Rotation paths and how fast each direction turns (degrees a step)
Each turn is a multiple of 5 degrees from 10 to 175, or 0.
Each row of a path follows its step; steps can be skipped.
Rotation 1:
step 4: -.07  .14  -.20  .09  .16  .04  -.17  -.05  -.13  -.22  -.23  -.10  .12  -.14  .00  -.12  .03  .00  .23  .29  .14  -.03  .14  .20  -.13  .36  -.06  -.07  .27  .33  .34  .03  .03  .06  .10  .00  .20  -.05  .02  .09  .02  -.13  -.02  .31  -.22  .09  -.13  .26  .04  .18  .04  -.02  .02  .05
step 9: -.19  .24  .32  -.03  .07  -.09  .18  .15  -.01  .08  -.18  -.06  .15  .02  .18  -.07  -.05  .17  -.24  .30  .11  .10  .08  -.12  .37  -.16  -.13  -.25  -.06  .22  -.01  .05  -.15  -.32  -.09  -.12  .15  .02  -.05  -.18  .17  .06  .21  .22  -.23  .02  -.09  -.04  .08  .03  -.03  .14  .21  .08
step 12: -.12  -.10  .21  -.15  -.24  -.32  -.07  .14  .09  -.22  -.06  -.08  -.06  .05  -.01  -.06  -.07  -.10  -.04  .49  -.07  -.13  -.05  -.01  -.02  .02  -.15  -.29  .10  .20  .07  .32  .06  .02  -.09  .14  .10  .21  .19  .20  -.07  -.03  .09  -.37  .05  .05  -.05  .19  -.16  -.10  -.15  -.17  .05  .08
step 16: .04  -.02  .32  -.06  .03  .09  -.09  -.10  .01  -.08  .15  -.22  -.14  -.03  -.04  .05  .07  -.21  .09  -.17  -.05  .12  -.16  .23  -.10  -.13  .25  .18  .01  -.24  .09  -.05  .18  .12  .08  .05  .07  -.11  -.13  -.03  .07  .21  .09  .39  -.03  .09  .17  -.19  .19  .08  .04  -.17  .02  .54
step 21: .04  -.03  -.10  .46  .07  .06  .10  -.04  .15  -.21  -.06  -.07  -.03  -.03  -.05  -.02  .21  -.23  -.03  .01  -.29  -.09  -.38  .05  .22  .20  -.15  -.13  .02  .11  .12  -.16  -.09  .11  -.14  .06  .06  -.10  .10  .28  -.09  -.21  -.10  .03  -.12  .26  -.18  -.19  .17  -.21  -.06  .01  .14  .24
step 23: -.09  .40  -.05  .11  -.15  .05  .22  -.08  .17  -.16  -.14  .17  -.14  .07  .03  .13  -.44  -.08  .18  .09  .01  -.34  .19  -.04  -.20  .10  .09  .19  -.02  -.05  -.10  -.06  -.15  .02  .04  -.23  -.16  -.01  .30  -.17  .12  -.02  -.29  .20  .05  .05  .10  -.01  -.01  -.03  -.16  -.11  .02  -.16
step 29: -.04  -.18  .07  .22  -.16  .22  -.21  -.18  .05  .12  -.20  .21  .17  -.07  .29  .17  .23  -.26  .20  .10  -.05  .06  -.01  .08  -.31  .16  .15  .21  -.07  .19  -.04  .18  .12  .09  -.18  .11  .00  .15  .28  .06  .11  -.10  .21  -.05  -.14  .13  -.04  .10  -.26  -.10  -.09  -.09  -.12  .19
step 39: .19  -.02  .01  -.02  .18  .28  .10  .16  -.15  -.34  -.22  .15  -.25  .15  -.03  .29  -.20  .00  -.18  .26  .08  -.23  .17  .15  -.20  -.30  .01  .02  -.09  .05  .00  .08  -.11  .05  -.05  -.06  .28  .05  .19  -.12  .21  .06  -.27  .26  -.11  -.09  -.10  -.08  .07  -.03  .02  .07  -.07  -.08
Directions:
.04  .09  .02  -.02  .12  .01  .06  -.04  .01  .07  .02  -.02  -.06  .04  .01  .08  .00  .02  -.02  -.04  .02  .02  -.05  .07  .00  .05  -.03  -.04  .02  .05  .02  -.03  .00  .01  -.08  .04  .04  .05  -.03  -.04  .02  -.06  .00  .03  -.03  -.09  -.07  -.04  .01  -.03  .00  -.01  .01  .04
60
-.03  -.01  .02  -.05  -.01  .04  -.04  .02  .04  -.01  .07  -.02  .02  .01  -.07  .00  -.03  -.07  .01  .04  -.03  -.04  .07  .05  -.01  -.04  .01  -.01  .05  -.13  -.02  -.05  -.06  -.01  -.04  .01  -.01  .11  .06  .02  -.06  -.07  .03  .02  .00  -.06  -.01  -.01  -.03  -.03  -.09  .01  .02  -.02
70
.01  -.08  .07  .02  .04  .06  .01  -.03  -.01  .01  -.07  .06  -.06  .05  .04  -.04  -.02  -.03  .04  -.06  -.06  -.02  -.01  .06  .04  -.02  -.01  .06  .04  .01  .01  -.05  .07  .03  .00  .00  -.08  .03  .07  .00  -.01  .03  -.02  .00  .05  .08  -.13  .01  .02  -.04  -.02  .01  -.02  -.01
135
.04  .02  .10  -.02  .02  -.04  -.02  -.03  .05  -.01  .00  -.02  .06  -.02  -.09  .08  .02  -.04  .04  .02  -.01  .09  -.06  -.03  -.04  -.01  .01  .01  .02  .02  .05  .00  .10  .06  -.01  .02  .01  -.04  .03  .00  -.04  -.01  .05  -.03  -.07  .06  .02  .02  .05  .02  -.09  -.02  -.01  -.08
85
.07  -.02  .04  -.07  -.03  .07  -.04  -.06  .01  .04  .02  -.06  .00  -.05  .10  -.03  -.02  .01  .03  .00  .01  -.13  -.07  -.01  -.03  .01  -.02  .06  -.04  -.03  .01  .02  .03  .00  -.03  -.08  .07  .02  -.03  .05  -.01  .00  .00  -.07  -.05  .00  .03  -.09  .00  -.01  -.02  .05  -.03  -.01
80
.02  -.01  .00  .07  -.02  -.02  -.01  .02  -.04  .15  -.05  -.04  -.08  .01  -.04  -.03  -.02  -.05  .03  .05  .09  .02  .06  .02  .02  .00  -.02  .05  -.03  -.02  .02  .06  -.02  .04  -.01  .00  .01  -.06  .07  .00  -.01  .00  -.02  .06  .01  -.03  .02  -.08  .00  .07  -.05  -.05  -.06  -.01
110
.01  .00  -.09  .02  -.07  .01  .01  .05  -.03  .06  .04  -.05  .02  .07  .03  -.04  -.02  .03  .03  .05  -.09  .05  -.01  .02  -.01  -.01  .00  -.07  .06  .05  -.01  -.02  .03  .13  -.01  -.11  .01  .04  .00  -.02  -.01  -.01  .06  -.02  -.01  .01  .00  .02  .04  -.02  .02  .01  -.09  .02
45
